In the data rows, zero lies at 4.5, halfway between 4 and 5.
Here are some points:
2,1,4,5,6,2,4,5,3,6,4,8,4,5,1,5
3,4,5,7,6,3,4,6,5,6,6,6,4,3,5,5
4,5,5,6,4,5,3,5,6,5,5,4,4,4,6,5
1,3,8,7,8,5,4,8,4,8,8,6,3,1,7,7
4,6,4,3,3,6,5,3,5,4,4,3,5,4,5,2
6,7,2,1,2,5,6,1,5,1,2,2,7,7,3,2
5,2,5,5,6,2,6,7,3,7,6,6,3,4,4,4
6,3,3,4,4,4,6,3,2,5,2,4,4,6,0,5
3,4,6,6,6,4,3,6,6,6,6,5,4,3,6,6
7,6,1,1,2,4,5,2,4,2,2,3,6,7,2,3
5,7,3,3,2,6,4,2,6,2,2,2,7,6,4,2
4,5,6,5,5,5,4,7,3,5,5,5,4,3,7,5
3,2,8,7,8,4,3,8,4,8,8,7,2,2,6,6
7,3,4,5,6,3,6,6,2,6,6,6,2,5,4,4
6,4,3,3,4,3,5,5,3,2,2,4,7,7,0,5
4,5,5,6,6,5,4,7,5,6,5,5,4,3,4,7
4,2,8,6,8,3,4,8,3,8,7,7,2,4,7,7
6,6,3,2,2,6,6,2,5,2,2,3,6,7,3,2
3,3,5,6,5,5,5,6,4,7,6,5,3,2,6,5
6,7,2,1,2,6,6,1,5,1,2,2,6,7,3,2
4,5,3,5,3,5,4,3,5,4,4,3,6,6,4,3
5,8,2,2,2,6,6,1,6,1,2,2,6,6,4,1
3,4,7,4,6,3,3,5,4,6,5,7,3,5,6,5
2,6,5,5,4,6,3,5,7,5,5,4,5,4,7,4
7,7,0,2,3,5,5,1,5,1,3,3,7,6,2,2
6,7,2,1,1,6,6,1,5,1,2,3,6,6,4,2
6,1,6,6,5,4,4,8,4,8,3,7,2,3,6,7
5,5,3,3,4,5,6,3,5,3,5,3,4,5,5,2
4,4,5,6,6,3,2,7,5,6,6,6,5,4,6,7
5,7,2,2,1,7,5,2,5,1,2,2,7,7,3,1
5,3,5,7,4,4,4,6,6,7,6,5,4,3,5,6
6,5,2,3,2,6,6,3,6,2,3,5,8,5,3,3
6,7,2,2,3,5,6,1,5,1,2,3,7,7,4,1
6,8,1,1,2,6,6,1,5,0,1,2,6,6,4,1
4,6,4,4,3,6,4,4,6,4,4,3,6,5,6,3
5,7,1,1,2,6,7,1,5,1,1,3,7,7,3,2
6,1,5,5,5,3,6,7,2,7,6,5,3,4,4,4
3,4,6,6,7,5,4,7,4,7,6,6,4,3,5,6
3,4,6,6,6,5,4,6,4,6,6,5,4,4,5,5
3,5,7,6,5,4,3,5,6,5,7,5,4,3,6,5
3,5,4,5,4,5,4,4,4,4,4,3,6,5,4,4
3,3,7,6,7,4,4,7,5,6,7,5,2,3,7,6
4,3,5,7,7,3,5,7,5,6,6,7,3,3,5,5
6,7,2,1,2,5,6,1,5,1,2,3,6,7,3,1
6,6,2,2,3,4,6,2,5,1,2,4,6,7,3,3
3,5,4,4,4,5,3,4,5,5,5,4,4,4,5,4
16 more points follow, each with its number after it:
5,5,3,3,3,5,5,3,4,2,2,3,5,6,4,2 0
4,5,6,6,8,4,3,8,2,8,5,5,5,4,5,7 1
5,5,3,4,3,6,6,4,5,3,4,5,7,5,4,4 2
3,2,9,9,6,3,2,7,5,7,7,7,1,1,5,8 3
2,5,6,6,6,4,4,7,5,6,6,5,4,2,6,6 4
5,6,2,2,2,5,6,2,5,1,3,3,6,7,3,3 5
6,7,1,2,3,6,5,2,4,1,2,3,5,5,3,3 6
3,3,6,5,7,4,5,4,4,6,4,4,3,5,5,5 7
5,6,2,2,1,6,5,2,5,2,2,2,7,6,4,3 8
5,4,5,6,6,4,4,6,4,6,5,6,4,4,4,7 9
5,5,6,6,4,5,5,6,4,5,6,5,3,4,6,5 10
6,4,4,3,4,3,5,5,3,3,3,4,6,5,1,5 11
3,3,6,7,5,2,3,6,4,8,7,6,3,4,5,6 12
5,6,3,3,3,6,4,3,4,3,3,3,6,5,5,4 13
4,3,5,5,5,4,4,6,4,6,6,5,4,4,5,5 14
3,4,6,7,6,5,3,6,6,7,6,5,4,3,7,5 15
Which of these numbered points is nearest to each point below, ignoring the 3 directions in which the first points spread most? Its number follows each.
4,2,6,5,5,4,3,7,3,7,8,6,2,5,7,4 > 14
4,2,6,8,6,0,3,6,3,9,8,6,3,5,4,7 > 12
2,2,9,7,8,3,4,5,3,9,4,5,2,4,6,8 > 7
3,3,6,6,6,4,5,5,3,7,4,4,3,4,4,7 > 7
6,6,0,3,3,5,6,1,5,1,2,3,7,7,3,2 > 15
6,6,2,2,2,6,6,2,6,1,3,4,7,6,3,3 > 2
5,4,6,6,8,4,3,8,2,7,5,5,6,4,5,7 > 1
5,5,6,6,6,2,4,5,3,8,6,6,3,3,3,9 > 9
4,5,6,5,5,5,4,5,5,4,6,4,5,3,6,5 > 11
Here are 16 other points, each followed by its number:
5,4,3,3,4,5,6,3,4,4,4,3,4,6,3,4 0
4,3,7,6,8,4,4,8,3,6,7,5,3,4,6,6 1
4,2,7,7,7,4,5,5,4,6,7,6,1,3,6,6 2
7,7,2,1,2,5,6,2,5,2,2,3,5,7,3,2 3
5,7,2,3,2,6,5,2,5,2,2,3,7,6,3,2 4
5,2,7,7,6,4,2,8,4,7,7,6,2,2,5,7 5
6,6,2,1,2,5,6,1,3,2,2,4,5,7,3,2 6
5,4,4,5,4,4,5,4,4,4,3,5,4,4,4,4 7
2,3,7,6,6,6,4,5,5,6,6,5,5,2,6,7 8
3,3,7,6,8,4,3,7,3,6,7,5,3,3,6,6 9
3,5,5,6,6,6,4,5,6,6,5,5,4,3,6,5 10
6,6,2,3,2,5,6,4,5,1,3,3,6,6,3,3 11
6,7,2,2,2,6,5,2,5,1,2,3,8,7,4,2 12
4,3,8,7,5,5,3,7,4,8,7,6,3,3,7,6 13
4,7,4,3,2,6,4,3,6,3,2,1,7,6,4,2 14
6,6,2,1,2,5,6,1,4,1,2,3,5,7,3,2 15
Which of these numbered points is nearest to each point below, ignoring the 3 directions in which the first points spread most? Its number follows each.
5,2,5,4,7,1,4,5,2,5,4,4,4,7,2,3 > 9
4,2,8,7,6,4,4,7,3,8,8,8,3,3,7,7 > 13
4,4,5,7,6,3,4,7,4,7,5,5,4,4,5,6 > 4
3,1,6,9,5,4,5,6,1,5,3,6,2,3,4,5 > 7
5,5,4,1,3,4,6,3,4,2,4,4,5,5,4,5 > 15
6,6,2,1,3,5,6,1,5,2,2,2,6,7,2,3 > 0
2,5,5,7,6,6,4,7,6,6,5,6,5,1,5,6 > 10
5,6,2,2,1,6,5,2,5,2,2,1,7,6,3,3 > 0
4,5,3,5,5,4,4,5,5,4,4,5,6,5,5,5 > 12
